The rows of X fall into 3 groups, and each row is roughly a mix of its group's hidden directions.
X:
[[ -3  16  -9 -34  -2  12  35 -29  -1 -18]
 [ -5 -31   1  12 -21 -20  37 -13  21 -10]
 [ 15  -8 -17  -1   4 -28  14 -10   3 -49]
 [  1  -8  16  26  31  15  35  24   6  -4]
 [  6 -23  29   7  17 -22 -20  14  15  32]
 [-35  26   5  -7  11  20 -21 -30 -12   0]
 [ -5 -37   6  12  19 -39   6   6   5 -22]
 [  2 -14  35  18 -30  -2 -21 -20 -17 -17]
 [ 15 -10  10   7 -24  12  -1  -5  -6  53]
 [-17  -5 -10 -31  -9  -1 -49 -12  -2  -8]
 [-20 -42 -10 -15  -9 -16 -22  -5   7 -25]
 [-21  33  16   4  24  29  -2  21  -2  18]
 [  8  28  10   3 -19  48   4  15 -10   8]
 [ 19  18  14  -2  16  38 -14   6  -9  33]
 [ -6  37  -3 -17 -21   5 -27 -13  -9  30]
 [ -6   7   2 -38  10 -35  -3  -9 -17  29]
 [ 20 -58   5   4  -5   8  -3  -1   3  11]
 [ 31  27  -6 -24  10  17 -32 -14 -12  -4]
 [ 19  37   9  -5  -6 -40  -2  16   5  15]
 [ 15  -4 -34 -23  -7 -26  -9 -18  22  22]
 [  3 -31   0  23 -23 -23  36  -2   6  10]
 [ 37   6   7   1  39  29   1   7  -5 -13]
 [ 19  48   8 -14   3 -18  -4  26   1  10]
 [ 12  46  22 -13   3 -11 -21  17 -14   0]
 [ -8   3  -8   6 -31  -5  32 -40  13   8]
 [ -7  34  -8   4  16  30 -36 -12 -11  -2]
 [-25 -25  12  20  -4 -19  27 -24   8 -21]
 [ -3 -34   0   0   4 -34  19 -22  21  21]
 [ 33  10   3   9 -32  11  34  16  -2  14]
 [ -4 -44  -2   2  12 -13  18 -11  27  24]
 [ 10  36  14  22   2  34  -2  10 -27  -3]
 [  2 -36  12  28  10   2  37  17   8   3]
 [-19 -46  15  10   1  -2 -11 -33  -7  -3]
 [ 16  34 -16 -21  11  -9  25  23  19  15]
 [ 38   1 -12 -18 -22 -11  17  20   5  28]
 [ -7  -7 -11 -15 -17   6  35 -40  -1 -21]
 [ 15  -8  23  19  11  12   3  46 -15 -16]
 [-42   2  25 -18  23  -9  -9 -11 -23  -2]
 [ 11  10  -2  20 -22  42 -10  23  -9 -21]
 [ 11 -17  26 -11   3 -16  20  43 -17   6]
 [-24  20  10 -16  21  27 -35   4 -17   0]
 [ 38  30 -24   2 -19  18  -4   1   3  21]
 [ -8 -33  39   6  -4   8 -22 -24 -11  -6]
 [-33  -7 -24  -4  19  18 -12 -21 -26 -20]
 [ 18   4  31  -7 -10 -44   5  -6  14  20]
 [-15  -9  39 -12   9 -15  21  22 -29   3]
 [ 18  -3  25  18  -8 -16  41  18 -21   0]
 [-10 -33  20 -13  -4  11  15 -42   1 -10]
 [-13  21  12 -21   8 -35 -12 -29 -22  -4]
 [ -3 -58   5  -5   9  11 -17   7   6  -8]
 [ 17  22   1  -2  17 -41   4 -10 -29  18]
 [ 16  26  -7 -21 -15 -19  16 -17 -13  36]
 [ -7 -39  21  25  -2 -22 -26  -9  -1  13]
 [  3   5 -31 -17  -3  -2  47 -11  19   0]
 [  5 -38 -11   9 -22 -33  20 -10   7 -17]
 [ 12 -22 -30  -6  16 -32 -25  -3  23  -4]
 [ -7  -2 -34 -16   9  32  35  -5  10 -10]
 [  5  29 -16 -29  -8  26 -24  -2   0  27]
 [  0  44 -23   4  -1 -31 -12  17 -14  -1]
 [ 14   3   6 -21  18  35 -40   0  -8  11]
 [ 15 -31  -3 -28  -7 -28  12  28  13  15]
 [ 18  34  20   7 -15 -31 -22  18  -9   5]
 [-10 -49  -5  -4 -30 -16 -11  -9   5   9]
 [-17 -48 -13  14  -4  19  10 -23   3  -8]
 [-13 -35 -28  23   2 -30   5  -7  12  15]
 [  0 -26  -6  19  -4 -28  36   2   9 -28]
 [ -7 -21 -21 -12  18 -24  29 -14  23  21]
 [ -4  -6  -5 -25  30 -29  20  -9  20  27]
 [ 32  16 -17  -8 -34  17  15   5  10  26]
 [  5 -29   0  32 -12 -14  28  -5  19 -24]
 [-13 -26   8  26  13  -8  39  19  12 -14]
 [-28  -4   3 -31  23 -32 -15 -17 -10  10]
 [ 10   6  21  17  24  34  15  19  -2  29]
 [ 23  28   4 -13  34  29 -18   4  -8 -11]
 [ -2 -45   4  21 -20 -15  27   2   8  14]
 [ -6 -45  -6   8   8 -20  16 -13  23  22]]
One row of each group comes first, with its name. Which group is each row after those in?
[ 29  20 -28 -21  -2   9 -27   9   6  25] => <75>
[ 14  30  -2 -24  -2  19 -38 -12 -12  18] => <42>
[ -1 -45  21  16 -22   6   5 -27   6  -5] => <54>

[-40  17  17  14  12  15  12  25   5  21] => <42>
[  1 -20  16  22 -23  -8  46  -1   5 -10] => <75>
[-14 -13  -4 -28 -13   8 -50  -9  -3  10] => <42>
[ -3  -6  -5  24 -24  39 -12   2 -18 -29] => <54>
[-26  -7 -21  10   0 -37 -13 -28 -21  -7] => <54>
[ 50 -27   6   4  13  22   2  -3  -5   8] => <42>
